In the rows, 128 means zero.
One turn moves every row onto another: examples first, then more rows asked:
notez: [143  87 132 146 120 150 111 124 101 135 157  90 158 170 106 126 116 146
 129 149 134 131]
Sif: [108 192 120 139 140 118 164 127 153 119 117 129 149 101 109 138 135 147
 103 147 121 137]
tameg: [ 91 178 130  99 129 103 119 135 149 138 137 179 146 103 129 140 131 126
 107 151 135 126]
gog: [134 138 121 150 173 134 128 110 117 145  87 150 104 158 119 117  91 139
 121  99 148 149]
lep: [147  52 126 115 114 147 128 121 123 139 164 152 151 143 116 127 128 122
 134 148 141 123]
zepi: [176 116 131 115 115 120 142 137 106 111 150  75 116 142 147 115 126 105
 152 113 143 144]
Pulo: [ 80 124 134 147 126  87 155 133 141 119  98 114 129 110 163 146 156 135
 127 128 140  90]
kes: [126 132 123 141 151 145 153 113 139 145  90 172  99 150 108 113 105 121
 133  83 138 155]
Dile: [143 100 153  88  91 121  93 153 116 117 150 134 116 129 143 117 124 100
 164 138 103 143]
tegi: [108 143 143 143 144 145 133 118 125 139  74 173 117 155 107 116 104 139
 133 101  99 153]
sevum: [ 82 135 106 122 114 123 113 134 139  89 124 109 114 114 109 156  95 102
 172 144 153 101]
bidup: [106 151 145 135 148 128 108 119 110 158  92 165 116 175 127 114 101 132
 125  89 134 146]
suv: [ 91 211 130 107 125 113 125 130 128 127 138 138 162 126 118 141 121 127
 114 139 136 128]
besen: [153 120 165 105 105 105 125 141  87 119 133 100 145 146 173 116 146 122
 142 122 106 132]
puvi: [130 135 129 128 167 141 131 103 105 127  76 180 131 147 118 124  88 138
 133 115 119 141]
zadis: [ 86 156 113 128 116 118 142 124 117  87 118  84 138 130 123 155 108 109
 164 126 155  96]
kuge: [122  78 152 144  90 148 150 132 129 150 149 121 158 162 114 117 161 140
 126 125 108 133]
sib: [170 105 133 111 110 141 129 139 114  87 133  99 121 117 120 121 111 114
 169 147  95 150]
fepi: [ 85 150 128 140 121 101 163 124 118 100 103  87 147 127 149 151 139 126
 142 120 145  90]
Rufo: [120 137 133 110 148 135 132 109 112 146  98 193 122 159 127 119  98 113
 136  87 143 139]
tob: [158  83 142 124 109 109 118 157 143 137 147 112  84 121 153 108 144 111
 139 125 128 151]
sonef: [126  94 147 151 101 146 128 132 111 148 155  90 159 179 112 119 142 144
 124 127 123 133]
mosu: [149  68 125 123 124 150 106 119 102 130 161 124 160 153 111 132 109 134
 135 160 138 124]
naki: [161  92 155 136 119 112 138 146 124 114 114 103 118 114 156 113 151 142
 134 144  82 146]
nono: [ 73 110 115 125 117 108 102 143 157 107 119 139  99  99 125 152 113 110
 158 153 144 101]
sabu: [136  54 137 131 100 148 153 127 139 146 155 148 149 142 114 121 153 128
 129 134 122 129]
Zilu: [112 192 102 121 141 116 127 133 152 133 154 126 124 116 106 138 108 118
 111 137 176 138]
tul: [ 73 104 128 137 122  89 123 144 160 124 108 140 105  97 153 147 143 125
 135 144 141  96]
Vovo: [112 174 106 125 148 124 130 130 161 115 128 152 131  88  97 142 110 138
 113 169 130 139]
kimir: [108 178 115 128 139 102 154 134 167 148 142 144 125 108 129 132 144 127
  94 126 165 134]

tob turns into naki
kes turns into tegi
Where do these go?
kimir turns into Sif
sonef turns into notez
sevum turns into nono

